In the rows, 128 means zero.
A single turn carries every row of the set below to another of its rows. Some are shown first; where does it send the rows asked next?
j962: [131 148 121 131 126 118  82 116 133 152  77 130 116 117 122]
j434: [119  95 115 121 106 107 133 153 101  86 117 115 124 156 154]
j121: [140 126  99 117 118 103  74 123 133 136 120 130 133 102 111]
j78: [128 125  81 133 137 115 121 135 150 102 132 134 147 135 145]
j397: [132 126  79 133 134 108 122 135 154 101 126 129 146 134 138]
j977: [143 128 123 118 120 115 121 115  84 111 138 117 151 139  96]
j486: [129  88 119 140 118 138 121 121 108 130  82 127  99 170 154]
j937: [128 129 115 169  96 133 111 159  94 128 100 121  97 167 138]
j686: [112 144 141 107 110 129 115 152 133 133 122  92  95 154 120]
j272: [137  92 114 142 112 124 124 123 119 129  71 115  97 169 137]
j356: [135 121 131 116 122 122 121 122  82 116 149 123 152 147 111]
j858: [118 107 109 121 116 120 129 137  84  80 116 126 132 143 161]
j654: [132 126 103 115 126 117  72 120 121 136 130 142 139 101 128]
j932: [121 145 126 130 131 132  81 116 122 155  89 144 121 119 142]
j327: [139 144 104 172  99 129 108 143  89 120  85 119  99 151 123]
j291: [136 116  97 124 106  96 131 132  99  73  92 106 126 136 126]
j760: [127 106 114 115 113 106  77 145 143 149 139 131 130 124 130]
j997: [129 100 107 122 100  92 134 150 111  82 102 102 122 151 134]
j426: [139 109 105 143 125 137 118  98  96 120  66 126 104 150 140]
j253: [136 134 109 171  94 126 111 154  99 124  90 115  95 161 125]
j749: [127 123  83 132 135 112 121 139 154 103 133 132 146 139 144]
j782: [129 121  99 124 116 113 127 124  83  72 101 122 133 129 142]
j423: [133 110 135 116 115 115 123 134  94 122 152 116 147 158 110]
j905: [109 164 132 109 130 152 109 122 100 121 122 114 108 131 133]
j117: [141 113 131 116 109 104 125 135 103 120 142 107 143 157  94]
j904: [129 135 127 131 116 108  87 131 149 159  79 122 109 131 120]
j888: [103 149 143 107 122 148 112 143 113 132 132 110 103 149 139]
j718: [131 100 113 141 126 145 119 107  96 125  79 134 106 158 156]
j12: [144 104 105 143 115 123 121 109 112 121  61 116  99 156 128]
j543: [124 113 111 114 122 119  74 134 128 144 142 143 135 115 140]
j765: [131 128  78 133 137 113 121 133 151 101 128 132 147 133 141]
j398: [129 123  81 133 133 109 122 138 157 103 130 129 144 138 139]
j102: [126 135 112 169 104 143 108 149  83 124 101 129 101 159 144]
j594: [133 145 107 171 105 140 106 139  80 119  91 127 103 150 134]
j77: [137 113 106 117 111  95  77 139 147 143 125 123 128 116 113]
j993: [124 159 129 110 112 122 113 136 130 124 103  88  96 138 101]
j139: [147 124 124 117 113 104 123 123  97 114 133 107 146 144  86]
j214: [118 124 137 128 117 118  86 142 147 166  95 130 110 142 139]
j701: [113 131 136 128 127 132  83 133 130 163 100 143 116 135 152]
j54: [122 173 123 111 123 136 110 118 110 117 104 101 104 124 110]

j272 goes to j426
j701 goes to j904
j654 goes to j760
Now these:
j139 goes to j356
j888 goes to j993
j327 goes to j102
j78 goes to j398
j434 goes to j291

A single turn carries every row of the set below to another of its rows. Some are shown first; where does it send the rows asked next?
j261: [134 137 108 144 161 129 116 136 121 117 153 146 126 148 139 174 107  80]
j881: [142 148 104  98 131 129 165 119 140 108 120  97 136 139  82 142 135 108]
j650: [131 176 109 163 154 136 129 122 122 105 100 104 130 153 120 158 121  95]
j330: [145 145 109 131  99 126 144 145 141 142 106 130 143 174 156 141 119 150]
j758: [110 143 103 100 123 122 142 127 145  99 123 110 134 143  77 136 135 109]
j520: [136 136  86  74 126 147 123 122 119  96 160 122 125 128 112 168 114 101]
j803: [119 150 105 167 156 124 138 124 137 123 116 117 143 149 100 148 134  94]
j887: [126 145 112 145 109 140  85 144 113 107 129 100 126 164 135 171 140 156]
j672: [150 134 118 117 101 133 135 141 149 127  94 131 147 169 161 154 116 148]
j325: [151 112 123 114  97 128 133 132 134 151 128 112 173 131 143 164 108 141]
j829: [129 176 104 165 158 133 117 120 123 114 118  98 146 146 116 158 126  96]
j595: [130 125 120 126  88 133 102 139 109 126 150  97 149 136 139 189 132 147]
j831: [134 158 101 138 153 150 103 124 112 104 156 134 128 155 141 170  94  86]
j144: [137 151 108 139 146 145 107 117 108 112 158 117 116 127 142 177  96  85]
j69: [139 170 119 162 158 132 145 120 133 117 116 109 139 166 111 144 115  94]
j953: [144 141 106 132 149 149 116 117 123 115 166 122 129 129 147 184 104  80]
j851: [139 157  96 102 125 129 162 127 140  96  98 104 144 146  95 134 118 104]
j429: [137 119 125 111  86 135 149 130 139 156 132 112 158 139 139 166 122 143]
j370: [147 151 109 119 112 130 122 156 142 118 100 131 138 189 148 144 122 150]
j807: [153 116 118 106 107 134 153 141 142 158 130 128 162 153 140 152 108 137]
j476: [130 143 111 141 103 133 104 140 115 108 108 111 117 167 154 160 127 164]
j393: [130 121 116 138  99 128 101 132  99 132 142  93 144 129 136 171 120 158]
j947: [138 151 103 146 101 124  97 154 112 111 123 116 134 171 156 164 129 155]
j472: [125 167  96 105 132 124 155 128 131  95 107  98 137 157  92 127 122 116]
j92: [125 130 106  78 128 126 121 138 130  93 160 139 117 142 116 163 108  95]
j175: [140 132  98  71 122 140 154 125 132  97 154 123 120 139 124 153 100 100]
j611: [132 109 121 132 104 144 116 129 113 147 158  96 150 128 127 180 126 143]
j903: [144 131  94  77 116 139 139 121 127 103 156 118 129 120 117 153  93  95]

j476 goes to j672
j472 goes to j175
Now these:
j903 goes to j144
j370 goes to j807
j92 goes to j261
j595 goes to j947
j831 goes to j69

A single turn carries every row of the set below to another of its rows. Some are shown first; where does it send the rows asked next?
j545: [147 162 145 103 180 139 110 197 171 146  79  76 139 156 125 126]
j431: [177 144 108 144 139 140 103 147 170 131  93  66 113 167  86 141]
j502: [146 171 117 162 144 109 129 151 157 199 101  73  99 146 118 143]
j252: [175 174 105 114 133 131 112 216 147 149 105 105 119 157  99 146]
j227: [124 185 141 161 149 117 106 140 170 149 107 113 103 166 125 134]
j22: [122 190 116 121 134 121  83 137 125 148 123 116 113 149 105 127]
j130: [161 171 108  93 162 134 126 203 153 181  88  79 130 167 101 158]
j399: [145 175 113 139 125 117  83 155 125 178 126  82 111 129  99 122]
j76: [159 161  92 103 155 149 126 155 159 153  81  76  92 153  87 171]
j88: [147 142 105 122 157 131 105 157 148 176  89  49  93 158 109 175]
j75: [142 178 117 136 147 135  93 141 109 173  96  65  98 141 131 128]
j262: [104 185 123 125 173 102 143 155 161 179  95 103 130 148 110 131]
j185: [119 198 141 154 149  91 119 177 170 165  94  98 118 152 115 119]
j561: [126 156 111  90 177 117 124 174 141 178  82  63 120 167 118 164]
j767: [120 180 107 103 162 122 114 136 104 176 102  88 124 150 119 128]
j514: [123 176 119 148 177 125 138 141 146 185  81  83 113 166 133 144]
j712: [118 203 130 138 145 119  84 158 122 137  87  89 110 150 118 108]
j379: [171 145 129 124 164 162  98 189 153 133 100  91 119 147 129 135]
j392: [149 171  92  99 151 137 128 172 151 112  86 106 103 142  84 145]
j521: [157 139 107 138 127 115  87 153 165 158 118  70  97 163  89 164]
j402: [119 172 145 113 149  91  91 175 174 114  87  86 118 170 114 127]
j656: [147 172 144  79 153 111 117 163 181 115  92  99 113 153 121 126]
j503: [188 157 109 103 133 101 137 183 138 142  99  82 129 166 115 119]
j806: [179 164 125 112 118  97 111 163 175 129 113  94 123 180  96 126]
j862: [116 164 134  96 173  93 113 195 159 153  81  69 141 164 116 131]
j65: [134 167 119 147 140 110 120 130 169 177 129 109 102 145 105 144]
j20: [166 149 107 134 160 140 120 168 145 109  73  77 131 166 102 118]
j37: [138 160 127 121 125  96  84 150 175 121 115  99 103 175  97 149]
j371: [167 148 116  77 154 130 131 160 150 130 105  97 101 131 126 135]
j307: [120 192 117 121 150 100 104 171 118 169  98  76 138 137 104 102]

j185 goes to j227
j37 goes to j521
Now these:
j712 goes to j22
j392 goes to j252
j806 goes to j431

A single turn carries every row of the set below to another of its rows. Some are shown first; where does it send the rows asked next?
j877: [175 163 158  93 144  99 105  94 165 125 150 137  86 128 124 141 127 165
 123 116 162 110 129  96 139 141 157 157 139]
j324: [165 150 156 118 146 101  94  90 140 149 166 119 105 141 100 148 127 178
 111  96 171 102 132  89 154 138 140 164 142]
j87: [156 171 151 109 151 114 102  98 183 136 141 136  83 140 158 143 120 171
 139 105 168 126 111  98 141 145 133 153 129]
j581: [112 126 155 146 104  86 112 125 152 130 156 119 159 142 118 110 141 145
 120  93 125 164 155  93 177 124 107  86 134]
j484: [107 126 139 145 103  89 112 124 138 135 151 116 156 141 113 115 146 141
 117  89 120 167 151 104 175 130 110  90 128]
j817: [109 128 142 143 102  90 115 125 147 134 153 119 160 141 117 112 142 138
 123  89 120 163 149 102 178 124 109  90 125]
j742: [ 93  94 133 148 126  84 114 122 158 133 127 134 107 148 103 131 124 146
 144 120 156 173 147 120 157 110 115  97 134]
j210: [149 148 124 103 140 108 101 106 160 112 109 140  86 141 134 128 159 161
 126 112 135 173 130 105 137 174 146 113 136]
j373: [142 167 123 107 123 120 111 112 201 134 131 135 104 129 171 131 124 152
 160 105 161 154 120  96 159 147 117 125 127]
j944: [154 136 160 115 135  98 108  67 151 145 168 133 108 140 118 135 120 164
 115 107 166  76 147  92 174 135 121 145 165]
j131: [110 129 146 147 100  88 116 123 152 133 154 115 159 138 111 108 142 144
 119  88 123 163 153  94 172 123 107  88 130]
j666: [146 162 141 104 146 108 100  72 167 132 125 147  73 127 136 133 137 174
 122 108 154 116 126 109 124 167 134 139 150]
j321: [107 117 162 146 141  86 144 106 168 120 134 124 111 126 113 154 106 142
 114 125 183 132 139 116 146  91 125 115 113]
j10: [160 143 163 114 147 106  88  86 144 150 167 125 103 145 120 151 126 176
 115 106 176  98 142  87 172 141 130 157 156]
j122: [ 92 100 123 150 120  86 122 118 163 138 126 128 110 142  94 125 122 145
 147 112 153 168 139 120 149 106 115 101 126]
j873: [ 96  95 143 144 126  83 116 118 170 129 128 143 116 146 109 123 121 141
 153 124 153 164 145 117 162 103 113  94 136]
j645: [158 162 138  94 134 117 107  79 166 146 145 121  76 123 138 147 129 164
 123 114 170 104 142  96 157 152 135 155 153]
j329: [112 120 159 150 108  83 111 124 138 127 164 115 157 142 116 119 140 142
 108  92 130 156 160 101 180 125 109  90 130]
j493: [148 163 122 103 129 125 119 104 199 130 119 129 106 138 160 119 137 149
 158 105 145 153 114  92 166 145 127 120 122]
j396: [128 161 101 104 114 119 111  86 182 137 115 135  91 113 144 123 141 156
 141 100 148 147 132 107 137 171 116 117 141]
j233: [164 158 149  90 139 103 104  75 160 130 140 138  79 121 123 138 135 165
 118 119 160 103 142 100 142 155 147 148 156]
j793: [161 164 159 106 156 100  97  95 171 121 135 152  80 138 140 137 131 175
 127 109 156 127 115 105 122 153 147 147 134]
j53: [137 159 100 105 123 125 117  88 176 134 107 122  90 129 137 121 153 155
 137 100 138 154 123 102 146 168 130 117 132]
j840: [ 95 102 132 146 119  85 124 114 174 134 127 137 119 140 100 118 118 140
 155 115 151 159 136 116 155  98 113  97 126]
j212: [159 144 166 108 141 104  94  70 154 146 161 135 113 135 114 135 127 171
 121 106 168  81 141  87 169 138 129 149 159]
j627: [111 123 149 150 102  84 117 118 142 131 162 111 159 135 109 114 139 140
 109  87 127 150 155 102 175 122 108  92 126]
j748: [110 127 145 149 103  87 112 125 143 133 154 112 154 141 109 113 145 148
 113  88 124 168 156  96 169 128 109  89 132]
j228: [170 168 147  97 140 111 109  97 171 141 153 120  83 130 138 150 121 164
 129 111 173 111 129  93 154 138 145 163 137]
j883: [157 138 161 123 144 100 101  92 142 147 176 119 100 153 124 153 116 170
 110 104 178  97 144  91 178 134 125 156 155]
j812: [159 152 146 101 146 109 103 121 183 107 121 147 100 150 158 127 144 154
 147 118 142 172 120  95 157 151 144 117 127]
j326: [142 168 133 108 140 123 105  76 179 147 132 132  76 130 155 140 127 171
 133 104 165 114 123 102 144 158 121 146 144]
j9: [105 109 165 141 143  80 140  97 161 112 128 135 109 123 107 149 113 142
 107 130 176 130 147 119 140 101 127 106 124]
j362: [163 151 158 112 140  99 100  73 151 145 161 130 114 130  94 132 128 174
 116  97 163  84 130  89 150 135 138 157 145]
j302: [164 143 156 126 143  88 108  96 136 141 175 118 103 148  98 147 120 173
 105  96 168 100 132  95 150 131 141 162 139]
j736: [112 125 151 143 107  86 111 127 145 128 155 124 160 145 119 112 143 139
 123  94 120 166 151 102 180 124 112  87 127]
j416: [ 95 108 152 143 136  90 140  89 157 124 124 127 101 120 111 154 116 143
 104 129 179 127 155 120 147 108 117 104 133]
j168: [157 157 147 105 143  97  96 131 183 108 133 154 100 140 157 134 131 160
 147 114 155 174 122 101 138 152 141 124 125]
j895: [112 122 156 149 105  84 116 120 145 127 163 115 160 138 116 114 138 139
 112  92 128 150 157 100 181 121 106  89 128]
j804: [109 122 147 143 107  86 108 126 138 130 152 122 155 144 116 115 147 142
 118  95 120 169 154 104 176 129 112  87 131]
j454: [111 124 152 148 106  86 109 129 144 130 155 117 154 145 115 114 144 148
 114  93 125 171 158  95 174 128 109  87 136]
j372: [160 142 156 119 135  87 114  70 145 137 166 132 111 135  91 128 123 167
 109  97 157  79 135  96 148 133 136 152 149]
j401: [143 152 124 103 133  96  97 105 164 113 116 153  87 125 129 127 148 164
 127 109 142 167 134 113 117 175 141 115 139]
j142: [111 121 151 151 106  83 113 123 136 129 163 110 154 139 109 119 141 143
 105  89 127 157 158 103 173 126 110  92 128]
j891: [ 97 115 148 147 135  95 144  98 164 132 130 116 104 123 118 159 108 141
 111 122 186 130 147 117 153  99 114 113 122]

j210 goes to j812
j302 goes to j883
Now these:
j142 goes to j329
j804 goes to j736
j581 goes to j131
j891 goes to j416
j87 goes to j326
j10 goes to j212
j877 goes to j228
j122 goes to j742
j401 goes to j168

